Each row is where one point has got to under a steady rotation. How many ticks took it there?
The counts run from 0 to 906.
[ -2  27   4  -9  -2  -6  -4 -23 -21 -51 -27   1 -15 -31   4   8  -1  16
  16  -6 -26  -4  -3  -1   7 -12  16  28  25  -7  26  -3 -23   1  22 -33
 -11  18  15 -30  13   0 -20   6  10   4   4 -32   7  -9   9  14]
108
[ 19   3  -3 -33 -10   8  15  -8 -25 -16 -42 -16  -8  -9  14  36  -7   9
  30   0   3 -15   6   2 -15  14 -10   9 -12  16  16  -7 -41 -14  24 -19
  -7  14  13 -14  25 -16 -22  -1  -4   3   8 -48   4 -17 -22  14]
817
[ 11  -2  -7 -14 -10  -5   8 -19 -23 -28 -36  -4  -4   8  36  27  11   9
  35  -8  -6 -13   0   7  -8 -20   2  -6 -33 -18  -3 -10 -11 -14  64  -6
 -14   8  10 -12  13  -2  -4 -22 -17  20  24  -6  13   1   8  12]
313
[ -4  15  -8  -9  16  15   2 -20 -25 -22 -36  -3 -17   1  14  45  20  16
  24  10   7  14  16  -3  -9   5   9  27  13 -27 -13 -27  -6 -25  26  -1
 -16  40   1 -23 -16 -20  -1  -2  -2  -3   3 -21 -10  13  -2  -5]
126
[  7 -15 -13  -2   4 -10  -8 -13 -26 -22 -53 -17  15  -1  31  32  16  20
  28  12   2   3 -15   0 -20 -16  -7  11 -32 -19  -8 -32   1  -4  37  -9
  -7   5  18   3  -8 -13 -21  11  -8  13  10  -4   5 -21  -1  29]
182
[ 13  13 -14  -1  -4  23 -23 -23 -16 -41 -25  -3   9 -28  31  18   9  12
   8  29 -22  18  23 -13   6 -11  12  10  -7  10   0 -10 -13   0  21  -9
   0  13  13  -1 -27 -23 -42  22 -10 -15  10  11   5   4 -24  21]
482
[ 15   7 -25 -14   8  15 -26 -27 -17 -35 -15  -6 -20   1  34  22  29  12
  19   6 -11  -6  15  -3 -28   5  -3 -22  13  -2 -11 -22 -21  -9  37 -20
  -2  16   8  -2  24 -24 -26 -13 -10 -11  12 -18   4  -4 -12  16]
216
[ 28 -14   6  -1  19 -10  26 -11 -22 -26 -35 -16  -5  -7  33  44   8  20
   3  11 -12  -6   8   8  11  -3  -2  17 -31   5  -5 -16  -6 -30  27 -10
  -9  15  -4 -17 -24  -4   2  10 -18  -1  39 -22   1  18   2   1]
27
[ 16   5   7  -4 -10  17  13 -16 -20 -10 -29   4  18 -11   2  17   3  13
  20  15   6 -16  34 -14  -5  21  10  -2  -2   3   0 -12 -23 -20  44 -11
  -4  39  -3  -3   2 -45   3  -8 -23  -9  -3 -37   3 -27 -25  20]
811
[ 18 -15 -15  -6  -2   2  26 -10 -23 -12 -31  -2   6 -18  11   6  15  42
   4  36 -16   0  10  -3  -5   6   1  30  -6  12  22  15 -31 -33   9  -2
  -7  31   2  -2 -27 -32   2  17 -27  -5   1 -26 -13   0  -2  28]
286
[  3   8 -34   6  13  -4 -14   1 -11 -44 -20   0  14 -23  26   3  32   8
  12  37 -38  15   8 -12  13   2   6  18   7  -1  17  13   0 -12   8  -4
  -1  11   9  -3  -3 -35 -24  35 -18   6   4  -5  -3  -4  -2  37]
339
[  8  14  -4  11 -13 -12   5  -9  -9 -44 -56 -23  21   0   5   4  10  35
   4  21   5   1  22  -3 -20  12  20   6   9 -10 -10 -22  14 -32  28   9
 -23  13  16  -4 -13   4  -9  12 -13 -16  20  -9   4 -24   6  26]
856
[  5  14 -33 -21  -6   8  -3 -10 -21 -38 -18 -19  -2 -13  29  41  26   9
  20  36 -24  13   2  -3 -12 -12  -7  22  -2   0  11 -10 -10  -7   6 -17
 -14  -4  29 -28  16 -31 -26  23 -10  24   6  -7   7   7  11  25]
336
[ 25 -20 -13 -21   4   1  18  10 -15 -20 -31   0 -27 -19  17  40  24  19
  21   6 -15   0  -4  -1   9  -1  -4  27 -10   2  16   7 -25 -20  21  -2
   4  18 -10 -18  12 -10  -9  29   1  14  16 -49  -8 -19  13  11]
827
[ 18  14 -20  -9   7  14  17 -28   5 -34 -26  -4 -12 -30  23  23   2  18
  18   8  17  -6  12   6 -16 -10  15   4   2   0 -17 -28 -12 -24  36 -31
   7  25  17   5  11 -20  10 -19 -19 -16   5 -40  -7   1   7  -8]
366
[ 11  21   6   8   0   2 -17 -23 -26 -20 -29 -21 -23  20  19  19  25  27
  21   2  -5   4  -2  -3  -4   7   4  19   0 -33  11  -1 -18  -3  46   6
 -19  23  20 -31  -6 -23  -7   6 -19  15  16 -13   2   4  18  23]
709
[  0 -11 -25  -1 -17  17  20 -15 -33 -23 -35  -1  30 -10  28  17  -5  43
   7  29 -18  10   4 -10 -22 -20  28  15 -10  -2 -16 -10 -15   4  33  -6
 -27  16  23  -7 -10   3  -5  -2 -20  12   1   6 -15  -3   7  17]
47
[-11  -4 -22  -6  29 -21  14   0 -22 -29 -44   8   9 -21  22  34   2  17
  23  21 -13   5  -1   8  -1 -12  -4  27  22   4   6 -29  -9  -5   4 -35
 -11  14  18  -5 -15   1 -35   1  13   9   2 -15 -10   2  -8   3]
783
[  2   0  -7 -22   7 -14   5  -8   1 -37 -29  -4 -19 -38  15  17  11  -1
  15   7 -15  -1  -2  -9 -17 -14  -3  29  -6  19  17 -10 -24  -5  17 -29
 -11  18   8   4  -1  13 -36  13  18  10   0 -48   2 -31   3  12]
238
[ 14   0 -13 -25   5  -1   1   0 -16 -35 -49 -28 -18  -7  19  28  21   8
   2  25 -15  15  -6   2 -29  -7 -19   5  15  11   9 -26 -14 -31   6 -21
 -11   4  11 -12   4 -36 -24   0 -21   1  -6  -6 -10   5  -7  18]
871
[ -7  -2 -36  -5   0   1   0 -10 -27 -33 -32  -6  19 -12  20   4  19  24
  22  21 -26  -5 -10 -10 -28  -3  -2  10   2 -19   7  -3 -16   5  30 -14
 -24  18  18  -4  16 -27  -3   1 -20  26  -5  -8   5 -21  31  44]
53
[ -1  22 -32  16  19  -1  -9  -7 -21 -41 -26   1   2  -3  36   6  33   0
  27  26 -32  -4   4  -1   0  -1  -4   2  14  -7  15  10 -12 -15  26 -15
  -9  12  16  -7  18 -36 -21   4 -19   3  13 -12   4  16   1  25]
206
[ 19 -23   0 -16  -4   3  27   6 -26 -14 -37  -2   3 -12  -4  25  21  33
 -12  32  -5   4  14  -9 -16  -9  -2   5  13  23   8  -9 -37 -27  23 -12
 -15  29 -10 -16  -6 -18 -11   7 -27  -3  -5 -17 -25 -12 -18   9]
288
[ 22   3  -4 -20   1   0  14   2  -5 -51 -18  -7  -4 -17  28  31  27  -3
   2  25 -22  -6  30  -2   1 -13   6  -9  -2   5  -5 -19   7 -46  29  -9
  -9  17  -5 -23  20 -17   3   6 -27   1  22 -16  14  12  20   8]
606
[ -3 -15  -4 -18  -4  14   3 -19 -30  -7 -29   0   0 -21  12  20   6  17
  26  10 -16  -8  16 -22 -20  25  -8  20 -18  14  15   9 -29  -4  24  -5
  -3  23 -13  -4  -1 -15 -16   5  -4   3   6 -41   8 -51 -19  34]
677
[ 12   3   1  -7  -6 -13  -2 -17 -22 -25 -42 -14  -2  12  38  22   1   6
  31 -10  -9 -14  -5  10  -6 -11  -2  -1 -28  -4   2 -14 -10 -11  52  -9
 -20   3  23  -1   2  14 -30 -22 -12  12  30  -2  19 -16   2  17]
314
[ 10   4  -4  -4  -1  10 -13 -19 -25   0 -47 -17 -22  24  18  23  22  12
  20   4 -11  15  -9  -9 -30  -6  -2  20  -7  -2   3  -1 -29  -2  39   4
 -23  22  15 -11   1 -19 -38  -6 -23  13   8  -9 -16 -17  -6  19]
577
[ 23  -3  31  -3  -7   7  16 -17 -33 -23 -18 -14  -4 -17  15  30   2  18
  -8  12 -31  -4  22   2  12  -9   3  10 -22  18   9 -10 -18 -18  30 -19
 -18  27 -11 -32 -21 -11  -4   3 -26  -9  26 -11   9  14  -1   7]
24
[-14  -1 -33  -1  23   2   0  -9 -29 -35 -14  11   3 -23  32  24  18  26
  30  24 -26  -1 -12   0  -2  -5  -5  36  19 -11  16 -12 -10  -4   4 -29
   1  30  16  -3  -9 -19 -20   6  -2  20  -2 -29   6   8  15  23]
785
[ 19   6 -32  -9  15  21 -15 -27 -15 -40 -13 -12 -21   2  43  28  26  11
  24   6 -14  -5  18   3 -28   3   4 -18  16  11  -9 -18 -13 -17  23 -17
 -11  11  15  -1  21   0 -20 -19  -9 -12  27 -22  -6   2  -8   5]
215
[  4  -9 -17  -8  -9  14  19 -24 -24 -32 -24   8 -10 -26  25  12  20  12
   0  27 -15   6  37 -14 -14 -32  13 -16  -5  18 -19  -4 -18 -19  42 -13
  -5  32 -12  -8 -10  -1 -18 -24 -22  -7  14   5  -5  18  -2  10]
889
[ 16  25   3 -14 -12   7  -6 -12 -11 -43 -17 -19  -4 -15  27  24  19  -6
  20  20 -26  -4   8   7   0  -7  -9  13 -17   0  17 -11  -4 -24  24 -15
   7   5  19 -17   7 -38 -15  14 -26  12  15 -16  31   6  10  32]
469
[ 24  -8  -2  13  17  -7 -16 -17 -26 -18 -32 -23  -8  21  19  19  26  43
  19   1 -17  -3  -7   8   4  19 -10  25   1 -15  18  -9 -21 -10  25   1
  -1  19  11  -6 -22 -29 -28  17 -18   1  32 -16  -3  -2  -9  27]
567
[ -7 -15 -11 -19   9  -6  10   3 -26 -27 -69   8 -18 -27   7  25  15  -1
  22   9   8  -8   2 -13 -15   0 -15  -3  -4 -11   6  -1 -22 -39  38  -4
  -7  14 -27 -13  11 -11  -1 -21  -1  -2  -1  -9   8  -9  -1  17]
7
[ 21   8  -8 -25   2  -6   9  -3  -9 -49 -29 -21  -1 -11  44  34   4   0
  19  14 -19  -5  -1  17 -10  -5   0   9 -15   9   8 -23  14 -39  14 -11
 -27 -10  25 -14  15  -2 -16  11 -10  10  22 -20  19  -5   8  10]
466
[  3  -5   5  10  -8   0   8   0 -36 -32 -42  13  33 -30  -3  16  -7  42
  12  10  -8 -14  15 -10  22  11   4   8  -9 -16  23   8 -28  -6  36 -10
  10  16 -12 -16  -5 -15   2   6 -13 -13   9 -11  14  -9 -12  34]
548
[ 21  -9  22  -4   5   2   8 -16 -27 -25 -17 -13  -6 -21  20  21  10  26
  -8  12 -34  -9  11   0  11   2  -3  18 -13   5  15  -2 -15 -27  24 -12
 -16  27 -13 -29 -20 -21  16   6 -33  -1  24 -22  19   6  12  23]
23
[  7 -34 -31 -22  10   0  28  13 -18 -28 -55   6 -11 -21   9  22   8  36
  10  25  -1 -18  -1   2 -21   5  -7   4   3   3   4  -3 -23 -50  19  -8
  -4  16 -16  -1   2 -10   0  -1 -10  -2   1 -27  -6  -8  -6  13]
148
[ 12  -6 -28 -30   1  -3   6   8 -11 -51 -44   6 -20 -15  24  24  35  -4
   9  32 -20  11   6  -1 -15 -18 -10  -7  16   0   2 -10 -12 -40  21 -12
   7  11  -7  -9  18 -29 -12   2 -22   7  -1  -6   0  13  15  18]
739
[-16  -9   6 -12 -21   5  -3  -8 -34 -15 -38  16  14 -22   8  20   9  16
  22  21  -9  -8  29 -16   0   6  -6  10  -7  -1  10   4 -34  -8  26  -4
   8  28 -10   0 -25  -9 -34  -6  10  14   7 -12  19 -22 -23  33]
536
[ 10  -4 -13 -13 -20  22  -3 -11 -23 -19 -38   0   5   5  18   2   1  36
   4  12 -32  18   5 -16 -29   7  21  15 -10  17  -7   4 -15 -13  36  18
 -18  36  16   1 -19  -3 -34  12 -35   2   5   0 -17 -18 -11  22]
581
